0: [ 97 173 150 130  93  99 113  79 146 124 122 116 116  89 203  72 163 128
  98  88  95 131 131 119 130  82  90]
1: [ 82  86  72 156 141 136 189 131 162  61  75 175 106 123 103 155 191 186
  73 170 147 126  50  80  82 128  87]
2: [ 90 130 156  62 137 143  84  69 132 118 175 160 130 118 123 113 120 122
 154 109 109 118 117 121 156 138 115]
3: [103 128 140  76 109 170 116  80 118  98 145 179 146 157 132 125 106 112
  99  80 104 168 144 116 150 112 156]
4: [170  94 140 164 171 160  73 157 104 162  50  85 130 114 108 148  89 132
 207  86 130 100 139 137 144  98 113]
5: [165 139 138 148  84 137  43 103 155 170 179 109 158  92 202  85  73  89
 122 102  95 177 135 129 133 129 151]
6: [125  93 128  89 161 154  75  66 126 122 144 146 140 156  65 123 122 177
 147  87 119 122 106 136 115 151 101]
7: [210  58 115 195 124 125 164 191  98 150  74 125  92 117 141 150  99 122
 114 130 128 118 123 139  63 126 139]
8: [ 80 220 152 125  91  73 136  44 134  95 128 127 127 139 165 103 200 113
  75 104  92 173 115  94 121 141 124]
9: [147 153 111 129 151 135 111 120 123 134 170 107 125 128 135 131 106 155
 179 122 162 120 129 120 120 148 126]
10: [ 77 173 133  97 145 139 100 121 143 147 152 145 148 128  71  98 131  87
 120 114  71 101 142 174 139 138 151]
11: [101 140 113  86 140 114 126  93 151 146 121 101 130 120 150 138 125 114
 178  94 104 125 200 163 200 129 110]
12: [156 106 158 147 112 112 168 165 139  99  94 125 173 175 140 146 171 177
  77 110 157 135 149 112 168 120 152]
13: [136 112 124 100 134 118 210 141 110  87 107 156 134 146 119 143 153 193
  98 145 151  96  81 126 107 138  88]
14: [ 89 144 113 117 100 107 159  83 125  87 106 135 104 134 133 141 163 134
 107 120 120 139  91  83 113 105 110]
15: [121 127 141 113 104 100 170 115 118 130 116 124 153 101 195 108 143 147
  81  60  82  96 134 122 121 138 122]
16: [133 163 167 123 108 105 133 148  95 121 217  96 137 116 185  78 101  69
 121  81 113 212 120 122 116 101 199]
17: [144  94 121 101 136 147  75  49 122 127 107 160 135 134 138 162  92 135
 157  86 126 183 130 123 188 131 124]
18: [144  63 175 173 147 108 117 169 122 199 127 126 118 137  93  63  64  92
 125 127 118 164 133 190 135 135 162]
19: [114 148 105 138 102 119 158  99 118 130  76 154 128 143 139 193 136 147
  91 126  87 126 131 113 135 140 119]
20: [111 183 132 135 108 125 142  98 117 108 155 114 126 161 126 143 152 150
  69  84  89 104  89  81 100 160 109]
21: [160 131 119  92 119 161  91 111 178 154 123 100 179  91 146 147 102 147
 144 135 163  74 182 141 192 136 110]
22: [120 125 114 139 135 109 153 148 112 125 202 126 118 137 132  85 175 119
 109 147 107 133  99 141  45 142 142]
23: [ 97 139 154  98 143 162  51 110 115 104 104 146 131 106  99 150 110  69
 179 141 123 167 139 106 193  73 146]
24: [119  82 138 107 148 147 138 153 110 110 159 154 141 143  77 131 100 126
 195 142 150 152 123 146 116 125 138]
25: [157  97 162 159 107 121 164 193 108 162 100 105 119  92 136  88  84 100
 114 188 166 125  99 136 106 106 125]
26: [ 76 189 128 174  55  61 170 128 137 129  95 115  66 103 173 127 167  84
  93 164 114 112 153 124 120 119 105]

[124 146 181 129 141 109 102 119 122 123 128 153 114 181  22 139 163 132
 158 150 178 135 159 117 160 121 131] 24
[153 155 139 174 160  88 163 139 113 107 125  68 139  96 168 103 154 117
 178 129 206 160 103 105  91  91 136] 9
[ 91  91 122 106 127 124 158 139 136  89 133 118 135 147 143 141 152 166
 103 124 138 129 152 147 175 133 137] 12
[163 127 109 112 163 154  66 138 151 156 206 128 199 100 155 130 131 128
 131 107 137 122 118 125  84 143 177] 9
[134  88 131 156 137 112 182 179  91 127 113 148 126 151 101 131 130 142
 112 140 118 114  49 117  66 152 130] 13
[125 119 128 136  87  99 119  82 151 149 139 113 106 117 164 100 113 119
  83  85  85 124 137 143 125 155 104] 15
[139 106  83  88 182 155 110 139 154  86 228 161 190 132 124 125 146 157
 150 147 142 132  56 107  34 151 198] 22
[132 118 106 141 110 105 175 133 126 121  93 110 114 111 144 157 130 136
 130 125 108 123 148 138 138 154 128] 19
[129 109 118 114 136 125 136 158 152 140 161 108 133 104 138  96 158 122
 153 152 129 104 169 161 132 130 133] 9
[184  58 121 145 160 129 116 143 135 205  92 120 193 113 127 119 142 161
 110  61 103  75 103 119 109 175 109] 15
[122 170 132 132 112 107 107 115 148 141 159 124 120 116  83 130 188 122
 112 146 145 111 141 106  72 150 148] 22
[ 77 152 130 105 171 133 122 158 148 145 147 160 129 133  70  86 167  63
 106 151  66 105 122 170  89 115 165] 10
[119 111 126  89 147 125 175 169 133  92 173 114 144 144 141  93  95 135
 166 127 168 175 134 148 188 126 162] 24
[109 108 155 105 111 125 102  83 131 140 139 153 113 119 140  94 115  98
 129 117 109 117 146 141 113 125  79] 2
[ 83 169  64 119 151 162 145 153 142 105 129 110 116 106 111 164 155 122
 161 163 133  93 138 146 150 124 122] 9
[ 69 147 105 136 137 132 117  81 150 126  47 151  79 120  97 158 121 103
 133 156 104 123 131 175 166 135 124] 19
[120 105 124  82 153 163 107 125 124 166 147 129 166 128 111 128 120 178
 124 136 153  82 145 146 180 142  94] 21
[155  75  90 133 157 150 122 122 165 144 176 113 181 110 212 141 161 204
 110  97 163 115 118  99 141 157 141] 9
[116  74  65 139 203 181 114 124 121 138 144 177 116 135  68 103 127 147
 116 166  93 112  71 120   0 141 155] 22
[127  86 126 102 128 132 169 155 164 100 141 124 140 136 154 128 112 163
 130 104 152 139 155 153 205 131 154] 12
[148 144 104 119 117 148  90 111 153 156 156 134 163 111 155 144 140 145
 110 108  96  99 151 120 118 130 133] 9
[138  99 143  68 130 162 145 154 103 127  54 150 168 100 105 145 124 132
 146 142 117  72 114 110 142  94  87] 13
[154 161 169 170 145 120  72  97 124 112 139  95 133 112 178 120 136  73
 197 102 166 170 194 113 161  50 178] 23
[ 72 105 129 103 165 135 148 124 172 153 128  99 117 115  70  98 126 121
  89 107  98  84 127 139 122 143 139] 10
[129  90 145 126 128 142  62 146 137 184 149 111 166 119 167  94  91  96
 113 107 105 157 136 159 155 120 156] 5
[ 97 146 107  88 123 159  85  37 167  79  88 114 131  40 211 163 154  94
 207 183 234 158 139  65 188  84 105] 23
[148 129 159 155 101 124 147 222 112 168  89 101 120  65 130  85 136  89
 126 193 159  82 127 114 104  88 113] 25
[154 109  88 141 120 152  95 124 140 156 126 128 110 130 126 144 102 157
 125 138 139  99 149 130 105 151  78] 9
[ 98 207  90 192  67 162 166 167 118 149  53  99  27 131  85 162  78  96
  50 202 159  76 168 147 165 118  80] 26
[163 131 151 104 163 102 156 122  78  90 127 128 113 169 119 141 105 144
 193  92 150 200 123 152 167  94 149] 24
[120 149 153 129 133  64 149 162 135 181 155 112  84 142 100 106 116 125
 113 103 144 139 151 185 123 139 153] 18
[153  71 189  96 150 132 111 151 129 169 168  86 155 121 151  37  86 146
 185  96 126 140 128 162 125 116 120] 18
